Each row is where one point has got to under a steady rotation. How many ticks took it there?
The counts run from 0 to 174.
[138 152 207 133 120 118 144 139 147 118 132 119 113 130 169 190 133 103
 159 172 132 127  87 140 146 144 138 167 123 142 136 101 153 134 137 137
 106 159 170 113  96 127  84 153  79 115  77 141 116 111 138 151 158 139
 107 108  79 153] : 119
[110  96 142  87  95 133 111 132 110 136 146  97 127  85 128 151 121  97
  89  88 162  95  57  89 200 127 100 145 114 121 135 123 145 154 156 117
 104 127 164 108 106  69 136 127 113 122 108 107 161 100 155 157 159 142
 122 100 122 126] : 71
[ 79  91 143  77 137 146 178  94  94 152 128 131 117 161 166 145 133 140
 138 106 104 158  93 107 193 130 118 120  99 138 130  70 106 126 125 123
 118 151 155 112 105  84  96 164 151 102 106 132  90 131 147 107 146  85
 151 103 115 131] : 48
[116 141 165 141 118 119 147  79 158 101 100 109 114  66 144 117 120 103
 109 142 188 120 141 114 181 100 103 163 126 123 119 120 112 148 145 143
 117 151 218 128 118 116 131 135 101 120 164 117 141  90 122 141 119 152
 130 177 100 138] : 93
[128 130 134 116 140 134 127 144 158 145 123 106 110 158 129 199 163 154
 146 108 108 110  87 155 107 134 111 123 111 157 109  97 115  81 102 103
 127 154 115 106 153 142 117 134 145  61 101 144  76 125 181 107  92  66
 127 136 123 138] : 25
[126 101 139  58 140 172 170 107 112 154 103  98 184 140 137 147 132 104
  85  91 148 162 105 135 172 130 117 114 117 152 149 130 116 155 119 144
 126 174 163 139  91  90 104 149 148  87 138  94 111 122 152 138 115 146
 130  87 158 133] : 53
[125 145 162 112  78 105 124  94 133 140 120 129 104 110 173 171  92 137
 156 183 149  98  84 134 133  80 110 178  90 155 108 145 121 124 111 148
  96 196 143 115 137 133 112 137 112  91 106 125 120  94 135 174 133  76
 123 117  93 130] : 9
[106 102 115  97 155 165 132 143 136 128 111 100 127 112 163 135 175 122
  85 116 112  84  83 161 160 132  88 181 128 120 116  80 150  77 111  92
  92 135 141 125 152 131 107  91 134 137  88 134 170 105 137 155 108  90
 134 147  90 119] : 174
[125 116 119 105 159 158 153 150 166 133 139 117 118 103 121 184 161 129
 131 112 111  97  69 163 125 121 115 150 128 109  92 103 128  55 109  92
 108 161 105 113 150 155 126 134 129  92  96 151 119 101 170 117 108  82
 119 145 110 120] : 24
[105 114 156 124 128 132  90 121  82 150 150 114  97 166 161 119 146 169
 103 107 151 127  95  96 176 156 113 160 119 159 155  68 138 153 130 120
 172 130 154 124 106 103  94 133 102  79  73 127 136 135 152 162 159  88
 141 109  75 104] : 65
[124 119 191 121  98 127 147  85 172  99 169 198 117 118 137 174 135 128
 112 128 137 127  94 122 127 120  86 104 151 115 112 120 128  72 135 146
 108 143 117  99 107 174 158 185 117 104  72 137 124  73 111 147 128 120
 105 103 114 166] : 129
[122 103 136  72 113 131 122 108 115 157 163 143 103 141 147 144 132 151
  96 142 163 127  77 127 136 111 117 153 132 160 121  99 119  86  84 121
 143 162  90 124 158 153 102 106 125 142  64 132 148 102 101 170 146  70
 155  87 100 114] : 152
[ 92 120 141 107 114 150 127 106 133 158 139 100 149 153 149 143 152 158
 109 110 177 130 106 130  98 131  98 107 119 178 111  86  82 133 108 104
 130 147 110 112 126 160 125 114 173  88 109  95 102 118 184 150  95 101
 120  83 141  86] : 162
[184 164 173 116 143 124 136 122 166 115 136 150 155  95 111 143 153 103
 100 154 164 130  79 167 122 140 144 160 188 134 122 153 126 106 131 140
 137 175 149 147 106 158  99 116  87 106 124 145 132  94 137 159 127 158
  76 141 128 154] : 116
[ 92 113 153  85 108 160 133 119 120 154 151  99 140 116 148 177 100 114
 120 127 154 104  66 118 159  93  91 123  64 137 112 121 117 110 117  99
  79 148 120  88 140 107 121 141 136 108 113  94 126  99 156 142 142  95
 133  84 122  88] : 159
[107 127 169 108 142 103 146 129 160 139 150  74 114  81 128 167 127 107
 124 147 168 155 100 130 159 134 154 149 158 150 105 108 124  94 157  89
 147 110 108  96 167 146 108 126  79 116  81 140  77 123 137  97 136 115
 156 159 107 129] : 104
[150 129 171  90 110 132 173 103 138 144 146 171 139 119 123 183 122  94
 145 108 165 149  76 120 136 136 103 112 170 121 137 129  92  95 109 140
  98 156 138 116 105 149 127 148 133 106 128 141 131  84 137 116 144 160
 100 107 159 181] : 133
[136 142 181  80 100 153 135  89 103 172 137 154 116 150 158 173 100 116
 145 141 153 116 102 123 173  95 105 153  95 134 169 110  94 109  93 134
  90 193 156 118 133 131  94 135 128 116 114 133 155 106 137 151 160 113
 136 105 134 132] : 150
[110  92 142  66 125 152 165 117 156 132  93 134 138 124 150 138 193 151
 115  79 131  82 141 145 156 133  83 157 119 143 127  57 123 108 123 143
 146 174 127 145 102 144  86 123 174 117  99 162 111 155 129 106 128 142
 133 137 122 103] : 38
[124 144 182 124 112 141 125 122 170 118 143 154 114 121 135 181 168 132
  83 172 134 126  94 151 115 143 134 141 169 141 126 120 157  80 156 111
 160 140 108 107 130 185 113 142  76 110  39 133 133 109  99 156 138 122
 118 133  93 150] : 121
[121 120 129 129 171 185 120 120 112 144 153 141 152 151 101 106 150 147
  26 108 149 157 102 146 154 112 120 137 157 128 125 139 135 113 123 114
 156 159 125 150 102 126 128 144 109  81 120 109 141  88 149 171  89  83
 150 140 106 104] : 59
[ 96 137 189 123 125 113 142 114 151 136 140  51 111 110 129 181 106 103
 124 151 168 152 129 106 137 127 148 112 144 170 118 123 123 131 167 107
 153 130 132  94 162 136 110 135  65  87 108 110  53 134 148 106 137 110
 137 129 130 135] : 105
[ 86  82 133 118 122 120  98 140 127 120 161  82 105 113 123 131 161 145
  70  77 159 112  87  95 160 143  96 138 144 132 113  81 148 148 166  95
 157  95 116  99 126 115 146 131 128 127  84 125 114 120 159 144 121  96
 157 110 100 105] : 73
[112 123 158  93 152  99 175 115 164 125 144 111 122  44 134 133 121  91
 112 160 158 152  74 132 185 132 161 157 177 131 108 110 117  90 176 100
 123 119 121 109 150 126 108 149  86 129  97 147 110  95 126 118 137 132
 144 156 108 142] : 103
[122 118 143 114 172 185 111 106 107 172 151 126 147 161  94 116 171 154
  47  94 171 138 131 112 154 127 104 155 151 153 144  95  99 137 116 124
 183 147 150 149 108 125  97 121 119  70 127 123 151 135 165 147 115 108
 144 145 118  82] : 60
[117 116 150  74 123 157 111 101 141 124  89 110 100 174 145 178 185 150
 118 109 106 111 132 149 122 137 107 118 108 167 130  89 149  70  88 129
 158 161 144 127 127 130 102 114 131  85  88 121 100 168 133 149 117 105
 123 137 110 141] : 34
[148 156 197 133 135 104 132 147 153 147 131 109 122 131 155 176 163 123
 158 149 143 109 111 136 126 156 140 183 158 145 135  89 136 143 127 129
 126 163 151 119 109 148  64 115  99 119  81 175 102 132 142 113 143 150
 117 117 106 141] : 118
[119 143 187 130 109 140 133  96 110 143 144 126 109 193 161 177 157 147
 109 134 159 143 152 133 116 108  89 135  95 159 119 113 116 129  86 137
 127 189 146 127 114 173 105 151 136 108 100 115  93 105 115 134 107  78
 150  87 120 127] : 145
[ 86 170 194 140 114 141 146  85 145 132 109  95 127 141 175 173 132 107
 103 162 162 133 164 155 118 101 110 129 108 178 127 123  92 143 112 136
 111 181 158 126 124 161 107 103 109 101 130  94 119 111 112 151  87 121
 140 115 104 116] : 4
[141 121 127  68 155 163 154 117 144 115 112 144 116 141 153 147 156 120
 128 134  77 112  64 169 162 114 116 146 126 115 123 103 147  45  89 121
  97 167 158 131 121 116 123 152 116 103  83 149 150 101 109 160 135  99
 121 142  85 168] : 32
[132 115 164 119 141 160 119 113 100 171 128 116 137 156 120 130 145 137
  79  94 151 117 123 119 157 136  85 160 115 150 176 109  99 164 113 137
 147 159 186 155  95 106  75 130 110  66 142 125 134 138 181 135 126 126
 121 130 124  91] : 61
[101  91 128  81 122 156 140  82 136 131 131 157 105 134 102 141 159 172
  81  83 147 116 115 115 143 112 101 112 121 134 113  90 118  62 123 137
 175 147 102 118 143 144 138 155 137  87  75 140  95 140 141 124 136  78
 141 145 113 123] : 42
[130 146 151 102 162 153 158 117 151 135  98 130 131 171 176 153 188 134
 170 113 100 107 111 153 131 160 114 145 124 145 141  65 102 112  94 129
 110 168 156 141  98 134  82 127 146  84 117 162 119 131 162 116  91 146
  96 136 107 140] : 30
[151 119 148  96 129 143 163 138 104 127 151 126 119 144 137 179 152 110
  72 127 156 123 100 155 136 107  66 172 139 120 108 116 135  81  68 134
 115 178 109 128 133 174 113 134 136 137  96 140 126  94 105 113 123  85
 169 116 141 130] : 143
[116  87 123 105 112 132 100 143 124 124 152 100 127  61 126 138 131 123
  63  82 175 110  48  99 182 140  97 155 129 116 111 105 155 132 155  99
 124 105 124 110 125  85 144 134 123 137  80 130 144 110 151 148 138 109
 142 102 103 122] : 72
[109 146 144  77 115 131 153  89 164 146 123 158 156  71 151 146 125 119
 172 163 146 123  65 147 141  93 138 143 130 145 109 125  72  85 126 113
  96 170 126 120 128 153 104 112 113 113 125 119 157  92 137 158 142 141
  81 133 113 110] : 14
[101 127 140 100 133 139 138 119 184 136 127 115 160 107 150 148 191 152
 104 110 136 119  98 163 104 141 124 111 157 177  91  99  99  99 130 102
 140 150  80 119 124 174 111 103 144 102 105 125 112 116 141 149  88 128
 116  99 117 102] : 20
[155 121 153  57 133 121 179 119 119 144 146 156 131 106 125 178 147 100
 132 113 162 147  56 150 140 148 101 132 186 118 115 105 112  79  92 133
 108 151 104 116 132 156 119 122 134 144  99 162 127  92 118 107 132 132
 129 100 144 181] : 134
[101 146 154 143 139 118 107 100 149 112 124  66 105 153 160 116 174 110
 110 102 174 164 123 110 141 167 112 113 168 168 122  92 110 155 133 114
 134 101 198 120 115 107 109 109 115  93 130  95 114 131 158 122  90 139
 138 134 100 176] : 83
[124  95 122  61 139 161 167 105 169 113  92 153 158  96 124 130 196 132
  80  80 129  95  92 165 141 116  93 146 141 122 115  96 132  85 117 146
 155 179 124 156  91 125 104 123 150 127 108 139 135 117 104 158 107 153
 119 128 134 119] : 37
[154 156 182 151 157 127 152 134 163 112 150 116 114  87 139 155 117  96
 126 174 144 132  68 143 161 122 133 162 152 111 109 147 134 133 155 122
 100 160 160 111 113 133 117 173  81 106 122 141  99  50 155 113 119 116
 121 133 112 136] : 111
